In the data rows, the value 128 means zero.
Here are some points:
np.array([100, 128, 125, 050, 108, 106, 138, 121, 085, 103, 120, 130, 173, 143, 096, 137, 129, 117, 122, 156, 133, 084,
          132, 119, 091, 120, 085, 144, 130, 111, 122, 143])
np.array([122, 136, 096, 084, 123, 126, 165, 142, 072, 076, 135, 152, 154, 117, 118, 129, 164, 051, 046, 186, 174, 005,
          116, 038, 000, 133, 074, 167, 121, 025, 140, 159])
np.array([225, 103, 112, 142, 167, 153, 120, 131, 109, 180, 224, 096, 171, 107, 166, 181, 136, 065, 063, 136, 201, 077,
          142, 081, 169, 158, 086, 137, 149, 055, 107, 205])
np.array([120, 119, 137, 136, 147, 093, 100, 115, 134, 125, 140, 138, 132, 137, 126, 131, 117, 146, 148, 106, 108, 159,
          142, 176, 178, 140, 130, 122, 106, 183, 111, 123])
np.array([101, 130, 120, 039, 095, 120, 139, 130, 077, 099, 115, 128, 190, 133, 089, 137, 147, 114, 116, 162, 137, 069,
          119, 101, 061, 115, 083, 146, 134, 067, 128, 143])
np.array([166, 132, 100, 076, 126, 117, 117, 133, 100, 149, 172, 084, 207, 121, 117, 177, 145, 132, 109, 152, 169, 109,
          152, 148, 160, 125, 091, 134, 146, 097, 099, 183])
np.array([135, 118, 130, 130, 139, 124, 115, 136, 137, 135, 134, 182, 150, 130, 125, 125, 128, 077, 081, 130, 136, 128,
          110, 109, 105, 135, 126, 127, 109, 084, 111, 152])
np.array([130, 134, 111, 104, 092, 124, 143, 146, 166, 127, 141, 105, 147, 133, 096, 134, 113, 140, 119, 152, 144, 182,
          130, 161, 143, 097, 148, 118, 113, 140, 134, 131])
np.array([142, 121, 132, 151, 164, 121, 110, 124, 134, 164, 156, 102, 142, 124, 139, 149, 122, 159, 135, 107, 135, 173,
          149, 167, 200, 140, 134, 109, 130, 136, 103, 148])
np.array([169, 114, 144, 190, 176, 160, 107, 117, 151, 185, 158, 105, 105, 115, 163, 152, 116, 134, 133, 086, 139, 166,
          140, 125, 200, 151, 149, 109, 151, 130, 111, 147])
np.array([173, 125, 130, 121, 138, 139, 103, 121, 131, 196, 172, 024, 163, 115, 130, 186, 115, 209, 167, 105, 148, 179,
          166, 191, 246, 135, 136, 104, 169, 149, 100, 159])
np.array([117, 123, 143, 090, 121, 137, 127, 112, 092, 147, 135, 081, 161, 124, 116, 157, 125, 172, 171, 117, 112, 118,
          137, 136, 154, 130, 113, 121, 164, 104, 119, 128])
np.array([133, 135, 096, 114, 142, 118, 138, 108, 072, 080, 131, 156, 123, 114, 147, 098, 152, 087, 107, 162, 139, 000,
          128, 058, 063, 140, 068, 166, 110, 110, 154, 120])
np.array([118, 152, 107, 115, 107, 136, 146, 137, 155, 108, 134, 110, 107, 131, 119, 104, 124, 139, 155, 152, 129, 144,
          125, 125, 130, 087, 120, 138, 110, 178, 155, 094])
np.array([080, 148, 133, 133, 122, 156, 141, 152, 152, 104, 080, 163, 094, 128, 128, 078, 127, 117, 134, 129, 122, 141,
          086, 090, 085, 081, 132, 125, 106, 124, 156, 084])
np.array([131, 120, 123, 055, 117, 106, 122, 121, 081, 119, 147, 109, 194, 134, 098, 168, 135, 124, 121, 146, 141, 086,
          139, 131, 125, 134, 091, 134, 140, 100, 101, 166])
np.array([144, 129, 156, 123, 129, 170, 117, 129, 151, 219, 132, 016, 139, 106, 131, 172, 102, 233, 198, 084, 129, 222,
          140, 183, 243, 121, 160, 080, 180, 130, 116, 130])
np.array([108, 140, 079, 043, 075, 106, 155, 150, 111, 051, 127, 166, 167, 140, 076, 109, 143, 071, 075, 202, 151, 063,
          106, 088, 016, 092, 088, 167, 097, 095, 149, 130])
np.array([110, 128, 134, 161, 122, 143, 137, 125, 162, 112, 094, 160, 085, 129, 128, 082, 119, 132, 148, 117, 108, 152,
          108, 118, 126, 108, 157, 122, 110, 157, 151, 089])
np.array([198, 097, 099, 110, 111, 099, 111, 125, 138, 125, 212, 141, 189, 135, 123, 152, 116, 077, 097, 153, 175, 127,
          151, 144, 193, 130, 102, 143, 118, 160, 116, 176])
np.array([176, 124, 126, 184, 133, 162, 107, 121, 199, 179, 165, 085, 100, 119, 152, 123, 100, 178, 177, 092, 132, 228,
          137, 175, 255, 106, 173, 100, 132, 199, 134, 112])
np.array([113, 116, 124, 045, 117, 101, 130, 124, 072, 112, 138, 128, 199, 136, 090, 164, 134, 108, 098, 153, 143, 084,
          139, 121, 090, 137, 084, 138, 135, 077, 101, 167])
np.array([105, 137, 112, 081, 136, 101, 121, 142, 101, 101, 123, 179, 181, 136, 104, 124, 147, 088, 070, 158, 138, 092,
          116, 108, 069, 125, 095, 131, 101, 065, 109, 156])
np.array([086, 147, 122, 137, 144, 134, 156, 135, 105, 089, 099, 158, 090, 120, 133, 099, 154, 111, 115, 147, 113, 068,
          114, 072, 036, 127, 111, 141, 125, 085, 147, 102])
np.array([187, 119, 120, 132, 115, 147, 113, 150, 185, 160, 172, 114, 132, 130, 133, 132, 099, 124, 121, 123, 166, 183,
          119, 142, 204, 099, 145, 111, 118, 153, 131, 142])
np.array([120, 152, 105, 111, 095, 118, 141, 153, 167, 097, 117, 121, 126, 133, 091, 102, 120, 139, 127, 151, 141, 176,
          117, 157, 135, 091, 146, 128, 103, 170, 150, 105])
np.array([115, 130, 162, 125, 149, 130, 106, 117, 118, 172, 120, 063, 128, 118, 131, 160, 114, 201, 178, 089, 107, 176,
          140, 174, 196, 146, 143, 103, 161, 141, 106, 125])
np.array([129, 131, 103, 122, 128, 113, 146, 119, 103, 083, 126, 153, 128, 128, 120, 112, 145, 091, 105, 157, 135, 057,
          131, 100, 072, 140, 111, 156, 121, 114, 144, 130])
np.array([153, 129, 147, 192, 126, 156, 124, 125, 174, 157, 116, 107, 073, 127, 152, 130, 107, 160, 153, 082, 115, 198,
          126, 163, 184, 139, 193, 111, 150, 173, 134, 113])
np.array([182, 105, 122, 134, 119, 116, 124, 136, 120, 123, 149, 151, 143, 128, 142, 159, 126, 064, 067, 121, 165, 117,
          130, 116, 112, 152, 133, 143, 140, 110, 115, 171])
np.array([105, 143, 148, 179, 110, 155, 143, 135, 165, 122, 062, 153, 053, 127, 139, 088, 124, 147, 143, 092, 092, 170,
          095, 126, 086, 119, 192, 117, 129, 139, 153, 084])
np.array([146, 121, 093, 088, 149, 099, 140, 137, 082, 097, 160, 142, 176, 127, 107, 160, 146, 051, 040, 169, 178, 048,
          144, 091, 064, 161, 084, 159, 124, 067, 108, 189])
np.array([079, 142, 151, 151, 143, 123, 112, 107, 133, 138, 087, 104, 104, 132, 129, 136, 126, 208, 199, 092, 070, 181,
          146, 187, 178, 133, 160, 105, 140, 184, 113, 089])
np.array([132, 121, 120, 134, 162, 087, 126, 120, 106, 094, 142, 151, 128, 132, 129, 140, 140, 093, 108, 136, 128, 089,
          147, 128, 108, 157, 103, 157, 119, 150, 118, 142])
np.array([110, 110, 167, 169, 125, 115, 118, 142, 177, 140, 090, 160, 094, 139, 122, 132, 101, 143, 126, 081, 095, 245,
          119, 192, 147, 140, 206, 101, 126, 162, 107, 117])
np.array([086, 122, 182, 134, 170, 119, 098, 110, 116, 166, 102, 081, 116, 134, 133, 161, 108, 206, 198, 067, 078, 192,
          155, 191, 203, 158, 147, 099, 155, 182, 095, 111])
np.array([084, 140, 175, 174, 166, 181, 131, 095, 091, 174, 087, 085, 078, 102, 172, 118, 153, 215, 219, 086, 070, 094,
          131, 099, 130, 146, 121, 106, 180, 097, 141, 081])
np.array([170, 126, 085, 076, 068, 137, 144, 146, 149, 114, 163, 146, 166, 138, 091, 118, 112, 068, 066, 181, 190, 102,
          110, 099, 118, 089, 116, 149, 098, 115, 145, 166])
np.array([176, 107, 100, 128, 166, 111, 126, 115, 058, 088, 168, 205, 154, 123, 162, 132, 170, 007, 044, 154, 171, 000,
          124, 029, 048, 171, 060, 172, 124, 045, 124, 179])
np.array([115, 143, 125, 106, 146, 159, 144, 127, 080, 152, 112, 086, 135, 111, 139, 145, 150, 134, 113, 137, 145, 054,
          124, 077, 077, 134, 100, 134, 157, 047, 127, 143])
np.array([136, 139, 069, 051, 062, 113, 158, 149, 125, 063, 150, 146, 169, 132, 080, 106, 137, 082, 082, 211, 177, 077,
          120, 104, 062, 086, 100, 158, 085, 124, 155, 131])
np.array([166, 107, 116, 148, 166, 125, 126, 123, 085, 117, 151, 171, 136, 121, 150, 129, 141, 038, 060, 134, 165, 027,
          122, 044, 078, 162, 085, 153, 131, 069, 127, 168])
np.array([190, 107, 148, 186, 195, 158, 103, 136, 139, 211, 180, 085, 129, 109, 177, 185, 118, 108, 103, 090, 167, 166,
          144, 118, 206, 165, 131, 099, 154, 087, 093, 178])
np.array([141, 122, 108, 122, 136, 089, 117, 117, 106, 094, 158, 159, 145, 142, 130, 115, 139, 090, 116, 150, 135, 081,
          149, 129, 134, 144, 088, 150, 101, 175, 131, 134])
np.array([100, 141, 142, 159, 105, 128, 137, 135, 147, 086, 072, 182, 054, 134, 151, 078, 127, 114, 146, 125, 095, 128,
          107, 122, 080, 122, 154, 140, 108, 188, 156, 070])
np.array([120, 115, 145, 118, 113, 139, 115, 160, 196, 165, 131, 128, 153, 133, 102, 144, 095, 145, 111, 113, 140, 255,
          109, 182, 182, 094, 178, 088, 120, 117, 102, 143])
np.array([135, 116, 096, 117, 126, 121, 141, 116, 094, 086, 140, 202, 136, 133, 138, 098, 153, 047, 079, 166, 136, 022,
          114, 057, 050, 136, 088, 166, 099, 081, 150, 135])
np.array([142, 132, 118, 133, 112, 130, 139, 142, 124, 102, 116, 165, 110, 126, 149, 125, 150, 078, 100, 142, 139, 081,
          108, 086, 065, 131, 117, 151, 133, 100, 145, 123])
np.array([105, 135, 161, 173, 092, 144, 130, 145, 212, 145, 078, 135, 078, 138, 118, 104, 098, 175, 157, 090, 095, 255,
          103, 184, 153, 099, 218, 093, 127, 183, 139, 088])
np.array([106, 143, 153, 201, 125, 141, 127, 120, 204, 144, 108, 097, 057, 125, 138, 089, 108, 225, 231, 097, 070, 241,
          138, 204, 212, 104, 192, 103, 121, 249, 153, 051])
np.array([157, 121, 124, 120, 103, 123, 131, 139, 123, 121, 120, 140, 140, 136, 118, 148, 126, 075, 066, 124, 156, 116,
          114, 113, 088, 145, 148, 145, 135, 087, 118, 167])
np.array([145, 110, 133, 172, 152, 137, 125, 117, 134, 144, 139, 154, 109, 127, 151, 120, 115, 106, 118, 115, 127, 132,
          128, 109, 154, 146, 136, 119, 129, 132, 124, 134])
np.array([143, 133, 154, 222, 188, 149, 114, 113, 163, 180, 139, 065, 063, 109, 172, 137, 117, 204, 199, 073, 097, 196,
          154, 172, 229, 153, 169, 101, 158, 190, 121, 102])
np.array([129, 141, 137, 175, 124, 147, 114, 118, 199, 177, 135, 072, 088, 121, 149, 095, 094, 237, 231, 095, 096, 243,
          139, 205, 255, 090, 170, 092, 120, 240, 154, 065])
np.array([133, 137, 089, 088, 107, 107, 158, 128, 105, 072, 142, 154, 141, 129, 108, 114, 152, 079, 087, 179, 153, 053,
          123, 092, 057, 121, 096, 161, 109, 111, 149, 134])
10 more points follow, each with its number after it:
np.array([088, 151, 136, 100, 125, 157, 144, 142, 110, 145, 092, 093, 137, 119, 109, 142, 138, 162, 130, 130, 123, 122,
          113, 105, 083, 108, 129, 108, 147, 053, 118, 130]) 0
np.array([107, 124, 161, 130, 162, 138, 121, 105, 086, 156, 110, 088, 119, 119, 137, 143, 130, 180, 170, 090, 098, 113,
          138, 128, 139, 158, 117, 111, 164, 104, 114, 126]) 1
np.array([080, 145, 167, 221, 143, 181, 112, 136, 204, 176, 067, 121, 045, 122, 144, 071, 116, 222, 209, 060, 064, 255,
          103, 173, 195, 096, 201, 075, 126, 170, 139, 059]) 2
np.array([086, 144, 160, 174, 151, 141, 121, 120, 140, 159, 079, 094, 090, 122, 133, 118, 125, 209, 191, 085, 077, 179,
          133, 172, 168, 134, 165, 104, 154, 150, 125, 090]) 3
np.array([137, 130, 143, 175, 173, 118, 113, 137, 158, 174, 148, 086, 122, 118, 142, 156, 126, 168, 143, 103, 116, 205,
          149, 184, 190, 152, 156, 106, 142, 140, 103, 140]) 4
np.array([108, 131, 155, 184, 120, 125, 135, 125, 155, 106, 084, 168, 042, 136, 154, 091, 114, 134, 161, 093, 083, 162,
          117, 144, 116, 136, 173, 134, 124, 204, 153, 073]) 5
np.array([142, 129, 089, 079, 050, 130, 156, 146, 137, 079, 105, 199, 156, 131, 099, 093, 145, 061, 062, 181, 154, 083,
          084, 086, 016, 092, 129, 155, 104, 062, 159, 137]) 6
np.array([095, 130, 141, 124, 131, 101, 107, 133, 152, 138, 118, 138, 158, 139, 105, 127, 119, 158, 133, 116, 106, 212,
          133, 198, 163, 121, 154, 104, 109, 147, 100, 133]) 7
np.array([118, 148, 139, 159, 097, 168, 123, 136, 213, 185, 125, 059, 098, 114, 127, 101, 093, 240, 216, 106, 108, 255,
          123, 203, 245, 066, 181, 084, 120, 202, 150, 072]) 8
np.array([142, 123, 088, 047, 107, 084, 123, 119, 054, 059, 147, 149, 198, 131, 096, 152, 159, 073, 083, 184, 164, 000,
          138, 092, 062, 133, 055, 176, 122, 099, 126, 161]) 9
Which of these numbered points is nearest to each point below, ignoring the direction in which the first points spread most? Its number follows each.
np.array([126, 129, 098, 086, 055, 133, 161, 148, 115, 064, 097, 202, 140, 134, 105, 096, 154, 051, 064, 180, 153, 050,
          091, 065, 000, 102, 119, 161, 112, 061, 163, 129]) > 6
np.array([132, 128, 098, 041, 037, 122, 156, 178, 154, 085, 109, 179, 182, 144, 060, 128, 124, 057, 030, 182, 175, 148,
          081, 114, 027, 087, 148, 138, 100, 049, 133, 167]) > 6
np.array([102, 130, 093, 061, 067, 108, 152, 149, 135, 047, 108, 228, 165, 158, 075, 075, 138, 048, 068, 190, 147, 093,
          090, 094, 032, 078, 107, 152, 076, 102, 150, 124]) > 6
np.array([117, 125, 158, 137, 166, 146, 120, 104, 092, 171, 130, 077, 115, 116, 160, 151, 130, 188, 189, 095, 101, 105,
          146, 129, 168, 153, 118, 118, 170, 130, 119, 116]) > 1
np.array([136, 141, 136, 152, 110, 147, 127, 148, 219, 171, 145, 056, 105, 123, 118, 132, 103, 215, 188, 118, 123, 255,
          140, 213, 230, 091, 179, 101, 131, 197, 139, 099]) > 8
np.array([148, 129, 156, 194, 182, 135, 117, 126, 157, 196, 146, 063, 103, 111, 150, 167, 108, 185, 148, 075, 122, 217,
          151, 186, 228, 162, 169, 095, 156, 136, 093, 145]) > 4
np.array([063, 146, 161, 177, 125, 164, 140, 132, 196, 140, 056, 149, 057, 131, 124, 069, 111, 197, 198, 093, 070, 223,
          088, 146, 136, 081, 192, 092, 122, 151, 157, 052]) > 2
np.array([119, 139, 132, 181, 110, 139, 140, 128, 161, 101, 073, 165, 051, 131, 156, 076, 120, 122, 153, 108, 103, 141,
          111, 123, 107, 121, 166, 140, 119, 201, 163, 070]) > 5
np.array([148, 124, 093, 062, 115, 093, 139, 107, 047, 083, 155, 131, 189, 135, 107, 152, 154, 077, 091, 181, 163, 000,
          154, 095, 079, 151, 064, 164, 138, 099, 120, 172]) > 9
np.array([144, 135, 058, 052, 063, 115, 173, 141, 122, 061, 165, 147, 166, 133, 086, 105, 143, 059, 062, 224, 182, 049,
          119, 081, 046, 090, 083, 175, 097, 100, 160, 146]) > 8
np.array([137, 127, 105, 125, 088, 119, 149, 127, 120, 054, 102, 206, 090, 143, 144, 085, 153, 054, 111, 156, 126, 046,
          113, 071, 028, 125, 106, 177, 108, 152, 175, 098]) > 5
np.array([106, 120, 117, 084, 118, 069, 113, 138, 136, 099, 134, 170, 188, 145, 079, 135, 127, 105, 093, 150, 127, 162,
          129, 182, 127, 122, 126, 130, 093, 139, 100, 157]) > 7
np.array([094, 136, 178, 156, 188, 176, 132, 101, 068, 172, 098, 079, 078, 105, 186, 135, 140, 189, 202, 084, 092, 070,
          141, 090, 136, 162, 098, 114, 185, 103, 128, 100]) > 1
np.array([075, 123, 177, 109, 146, 100, 101, 124, 132, 157, 094, 102, 144, 143, 098, 158, 103, 193, 171, 079, 081, 233,
          144, 214, 177, 147, 161, 096, 139, 161, 084, 124]) > 7
np.array([106, 134, 148, 177, 103, 131, 132, 116, 158, 106, 087, 159, 049, 147, 146, 086, 120, 140, 179, 103, 078, 158,
          123, 147, 123, 128, 172, 140, 122, 226, 158, 069]) > 5
np.array([142, 143, 113, 137, 114, 140, 138, 142, 177, 143, 142, 093, 117, 117, 118, 117, 116, 175, 156, 132, 135, 201,
          128, 168, 185, 100, 159, 114, 126, 159, 142, 113]) > 8
np.array([164, 120, 090, 063, 082, 126, 129, 151, 131, 098, 171, 162, 179, 136, 106, 122, 129, 052, 071, 188, 184, 088,
          113, 082, 099, 084, 083, 150, 096, 108, 139, 158]) > 8
np.array([122, 147, 065, 047, 061, 121, 165, 148, 120, 051, 133, 156, 170, 131, 078, 095, 154, 080, 086, 211, 164, 053,
          103, 079, 025, 073, 084, 166, 090, 086, 171, 123]) > 8
np.array([130, 129, 121, 110, 136, 107, 107, 117, 100, 115, 135, 112, 157, 134, 124, 149, 140, 138, 144, 126, 122, 104,
          157, 156, 144, 140, 101, 148, 135, 160, 111, 135]) > 9
np.array([140, 101, 100, 041, 087, 105, 132, 158, 125, 100, 168, 200, 228, 147, 069, 150, 129, 034, 021, 182, 178, 107,
          103, 093, 055, 103, 105, 130, 100, 016, 105, 202]) > 7
np.array([137, 122, 150, 187, 181, 120, 123, 130, 148, 175, 158, 077, 116, 118, 152, 171, 108, 159, 141, 091, 126, 199,
          156, 177, 212, 158, 156, 104, 148, 154, 096, 140]) > 4
np.array([064, 141, 173, 217, 148, 177, 128, 137, 207, 161, 062, 136, 036, 127, 145, 069, 100, 206, 207, 065, 064, 249,
          094, 149, 167, 092, 203, 077, 128, 175, 146, 049]) > 2
np.array([088, 156, 105, 067, 115, 162, 167, 134, 054, 115, 094, 116, 152, 114, 115, 132, 164, 122, 092, 175, 150, 016,
          107, 054, 016, 113, 086, 145, 145, 012, 135, 143]) > 0
np.array([095, 153, 110, 094, 066, 132, 167, 152, 168, 093, 100, 137, 124, 131, 083, 083, 134, 144, 127, 175, 123, 153,
          097, 129, 067, 074, 148, 126, 103, 117, 163, 096]) > 6
np.array([110, 101, 173, 167, 156, 085, 077, 138, 202, 159, 121, 144, 137, 162, 107, 153, 079, 144, 129, 069, 101, 255,
          147, 245, 236, 147, 196, 087, 107, 222, 073, 139]) > 7
np.array([076, 146, 147, 137, 146, 131, 116, 122, 129, 137, 086, 116, 103, 131, 129, 124, 128, 191, 177, 102, 090, 162,
          132, 163, 143, 128, 143, 110, 134, 153, 115, 098]) > 3
np.array([042, 166, 092, 066, 075, 111, 166, 170, 138, 046, 059, 195, 134, 143, 067, 066, 148, 103, 098, 192, 118, 120,
          084, 111, 000, 062, 121, 149, 083, 099, 161, 086]) > 6
np.array([148, 122, 123, 110, 083, 145, 149, 136, 126, 104, 121, 160, 117, 126, 133, 118, 135, 087, 099, 141, 148, 083,
          109, 084, 058, 118, 134, 146, 127, 102, 151, 125]) > 6
np.array([081, 145, 127, 125, 105, 141, 138, 151, 140, 083, 086, 198, 102, 137, 124, 069, 144, 100, 135, 145, 106, 106,
          080, 074, 046, 081, 117, 135, 096, 104, 161, 079]) > 2
np.array([102, 123, 160, 161, 149, 094, 102, 120, 161, 153, 129, 115, 124, 134, 122, 132, 092, 178, 163, 092, 097, 237,
          145, 216, 221, 141, 166, 097, 110, 208, 097, 114]) > 7
np.array([127, 139, 128, 090, 116, 145, 126, 138, 127, 168, 127, 075, 167, 121, 101, 161, 122, 172, 131, 129, 141, 159,
          126, 145, 147, 107, 137, 109, 148, 083, 116, 146]) > 0
np.array([068, 145, 136, 117, 146, 128, 141, 124, 079, 109, 072, 140, 124, 125, 120, 119, 153, 139, 131, 135, 104, 079,
          127, 101, 054, 134, 109, 127, 141, 081, 123, 113]) > 3
np.array([139, 122, 130, 161, 090, 131, 139, 118, 158, 091, 094, 174, 070, 137, 139, 089, 117, 105, 141, 120, 104, 122,
          113, 120, 094, 124, 165, 145, 115, 192, 164, 085]) > 5
np.array([111, 116, 169, 123, 142, 108, 095, 112, 140, 153, 127, 076, 134, 138, 124, 161, 098, 200, 196, 089, 101, 214,
          163, 213, 235, 138, 146, 111, 145, 229, 101, 112]) > 9
np.array([158, 137, 082, 088, 099, 143, 140, 121, 105, 118, 173, 113, 158, 116, 125, 115, 143, 112, 114, 181, 159, 057,
          120, 083, 108, 097, 084, 145, 114, 095, 154, 137]) > 8
np.array([109, 121, 112, 133, 120, 080, 113, 111, 110, 048, 115, 230, 119, 153, 134, 078, 135, 059, 128, 141, 103, 068,
          129, 111, 086, 131, 090, 171, 080, 218, 140, 098]) > 5
np.array([151, 128, 102, 091, 142, 107, 136, 148, 087, 103, 161, 138, 173, 126, 117, 156, 138, 052, 041, 163, 174, 064,
          133, 086, 066, 151, 087, 151, 121, 066, 108, 184]) > 4
np.array([074, 162, 141, 148, 102, 137, 140, 162, 219, 143, 080, 095, 098, 124, 100, 099, 107, 221, 187, 114, 092, 255,
          111, 217, 178, 077, 201, 096, 110, 182, 142, 071]) > 6
np.array([094, 142, 180, 188, 191, 188, 131, 096, 098, 194, 093, 059, 057, 097, 186, 127, 135, 232, 235, 071, 072, 107,
          133, 107, 167, 150, 130, 093, 188, 115, 137, 075]) > 1
np.array([123, 124, 122, 058, 118, 115, 123, 123, 077, 120, 131, 109, 176, 125, 110, 154, 136, 123, 117, 147, 142, 073,
          137, 120, 108, 134, 091, 145, 137, 101, 117, 150]) > 9
np.array([061, 137, 160, 109, 127, 128, 120, 115, 129, 123, 071, 117, 117, 139, 112, 114, 125, 198, 197, 108, 075, 167,
          130, 168, 139, 114, 137, 117, 134, 166, 128, 080]) > 3
np.array([092, 154, 139, 105, 107, 153, 120, 149, 159, 159, 094, 069, 132, 122, 108, 140, 119, 220, 181, 112, 112, 222,
          118, 179, 166, 087, 156, 094, 146, 130, 120, 103]) > 0
np.array([083, 146, 101, 054, 116, 111, 160, 121, 048, 061, 102, 162, 154, 134, 105, 118, 167, 079, 093, 184, 133, 000,
          111, 058, 002, 121, 058, 170, 123, 058, 138, 134]) > 3
np.array([159, 139, 122, 139, 121, 165, 129, 132, 160, 179, 160, 067, 125, 112, 147, 121, 117, 174, 160, 133, 141, 158,
          130, 134, 192, 096, 131, 105, 126, 133, 143, 122]) > 8
np.array([149, 149, 141, 182, 130, 170, 124, 133, 181, 193, 146, 053, 089, 111, 163, 109, 109, 213, 200, 098, 124, 221,
          134, 173, 244, 096, 159, 089, 137, 187, 143, 091]) > 8
np.array([133, 124, 151, 157, 153, 120, 091, 112, 140, 163, 133, 067, 138, 127, 128, 160, 112, 203, 188, 088, 107, 189,
          168, 199, 225, 148, 145, 108, 153, 199, 103, 121]) > 9
np.array([132, 114, 118, 140, 140, 095, 121, 118, 100, 063, 128, 217, 111, 139, 152, 092, 144, 049, 113, 143, 123, 039,
          132, 081, 073, 146, 083, 168, 095, 166, 143, 109]) > 5
np.array([098, 131, 171, 206, 132, 158, 131, 138, 180, 157, 059, 132, 059, 126, 143, 113, 114, 171, 146, 065, 090, 221,
          105, 154, 121, 132, 208, 096, 148, 127, 126, 094]) > 2
np.array([105, 131, 178, 213, 136, 168, 118, 128, 193, 172, 080, 114, 038, 128, 149, 117, 102, 203, 184, 055, 073, 253,
          114, 171, 175, 126, 221, 078, 150, 164, 126, 086]) > 2
np.array([167, 148, 121, 147, 120, 178, 121, 126, 173, 201, 161, 037, 119, 107, 152, 128, 115, 207, 190, 114, 139, 189,
          135, 158, 239, 097, 142, 095, 133, 161, 149, 117]) > 8
np.array([112, 124, 113, 036, 106, 108, 127, 121, 060, 084, 127, 130, 181, 135, 097, 142, 155, 110, 121, 170, 124, 033,
          135, 094, 059, 125, 072, 156, 135, 083, 128, 145]) > 9
np.array([075, 149, 161, 175, 160, 121, 101, 108, 165, 155, 081, 094, 093, 134, 138, 123, 116, 235, 234, 073, 056, 232,
          147, 214, 213, 125, 166, 097, 145, 220, 111, 074]) > 3
np.array([089, 146, 126, 091, 120, 126, 128, 144, 109, 122, 105, 122, 161, 137, 100, 141, 143, 151, 123, 139, 123, 129,
          124, 141, 099, 117, 122, 125, 138, 089, 111, 138]) > 0
np.array([139, 129, 132, 150, 103, 156, 136, 136, 152, 124, 091, 153, 094, 122, 142, 110, 136, 116, 114, 117, 128, 130,
          101, 111, 080, 121, 166, 129, 130, 109, 142, 115]) > 2
np.array([128, 123, 150, 167, 101, 131, 134, 129, 176, 117, 107, 149, 068, 138, 146, 105, 101, 131, 167, 108, 102, 178,
          122, 145, 143, 120, 170, 122, 118, 215, 152, 076]) > 5
np.array([133, 134, 150, 086, 117, 161, 125, 131, 113, 186, 143, 041, 168, 120, 115, 175, 123, 188, 163, 123, 134, 154,
          135, 138, 171, 115, 118, 106, 167, 091, 113, 142]) > 0
np.array([079, 137, 150, 153, 168, 120, 125, 130, 127, 149, 105, 147, 117, 119, 138, 119, 131, 159, 127, 108, 093, 159,
          118, 140, 123, 138, 147, 105, 125, 099, 109, 122]) > 3
np.array([121, 144, 078, 066, 095, 105, 165, 152, 094, 050, 140, 181, 156, 129, 102, 109, 166, 046, 060, 207, 162, 021,
          107, 063, 002, 108, 075, 181, 100, 067, 153, 137]) > 8
np.array([097, 151, 107, 072, 111, 117, 134, 130, 084, 081, 097, 129, 136, 122, 108, 113, 146, 136, 128, 152, 122, 061,
          121, 104, 066, 114, 098, 146, 127, 110, 138, 115]) > 3
np.array([054, 141, 117, 083, 117, 092, 155, 135, 101, 062, 079, 201, 129, 137, 089, 079, 137, 096, 092, 166, 112, 076,
          102, 098, 016, 118, 108, 138, 088, 087, 145, 111]) > 2
np.array([105, 148, 111, 089, 134, 147, 143, 131, 073, 122, 105, 114, 147, 111, 128, 133, 163, 131, 111, 157, 138, 039,
          127, 075, 057, 125, 086, 139, 148, 040, 131, 145]) > 0
np.array([126, 134, 150, 174, 191, 129, 107, 092, 073, 150, 130, 103, 096, 121, 174, 142, 145, 159, 182, 098, 093, 069,
          167, 123, 165, 178, 096, 134, 161, 160, 113, 115]) > 1
np.array([138, 113, 116, 072, 094, 107, 123, 169, 157, 107, 146, 192, 195, 151, 077, 136, 123, 055, 048, 163, 164, 160,
          104, 124, 090, 102, 124, 130, 094, 081, 107, 178]) > 7
np.array([083, 131, 134, 083, 126, 117, 134, 111, 069, 089, 095, 137, 130, 132, 125, 114, 141, 131, 160, 143, 101, 053,
          137, 104, 078, 132, 087, 153, 131, 145, 142, 097]) > 3
np.array([132, 131, 133, 075, 117, 147, 132, 127, 102, 164, 142, 064, 169, 120, 113, 164, 119, 159, 136, 135, 146, 127,
          132, 131, 153, 122, 111, 118, 155, 086, 120, 151]) > 0
np.array([040, 160, 138, 125, 117, 120, 146, 144, 173, 106, 058, 149, 091, 139, 095, 080, 124, 169, 158, 126, 077, 213,
          099, 166, 091, 097, 167, 114, 100, 153, 142, 074]) > 2
np.array([137, 119, 103, 063, 087, 106, 137, 156, 136, 108, 150, 178, 210, 154, 071, 133, 120, 043, 030, 175, 177, 131,
          103, 111, 079, 104, 115, 141, 095, 064, 111, 189]) > 7
np.array([073, 126, 114, 039, 118, 101, 150, 120, 024, 065, 088, 179, 186, 140, 094, 118, 170, 066, 076, 172, 130, 000,
          118, 052, 000, 143, 051, 162, 131, 025, 126, 150]) > 3
np.array([137, 130, 138, 171, 113, 137, 146, 122, 138, 111, 111, 151, 066, 129, 156, 097, 127, 111, 142, 113, 112, 106,
          119, 105, 098, 137, 145, 143, 127, 169, 158, 092]) > 5
np.array([118, 127, 103, 097, 130, 116, 137, 128, 089, 102, 134, 163, 149, 124, 127, 112, 152, 091, 087, 163, 143, 051,
          119, 087, 061, 128, 089, 145, 107, 068, 132, 147]) > 3
np.array([131, 128, 124, 139, 086, 129, 149, 135, 141, 081, 100, 163, 082, 132, 133, 101, 131, 093, 124, 133, 124, 102,
          110, 104, 067, 120, 145, 154, 114, 159, 165, 094]) > 5
np.array([106, 116, 140, 177, 131, 106, 108, 111, 161, 106, 106, 189, 095, 152, 131, 082, 114, 128, 163, 110, 087, 157,
          136, 156, 158, 133, 149, 124, 099, 220, 140, 090]) > 5
np.array([109, 135, 126, 071, 116, 149, 142, 122, 084, 131, 123, 091, 151, 124, 116, 140, 141, 143, 144, 148, 137, 072,
          127, 096, 103, 119, 094, 130, 148, 079, 141, 130]) > 0
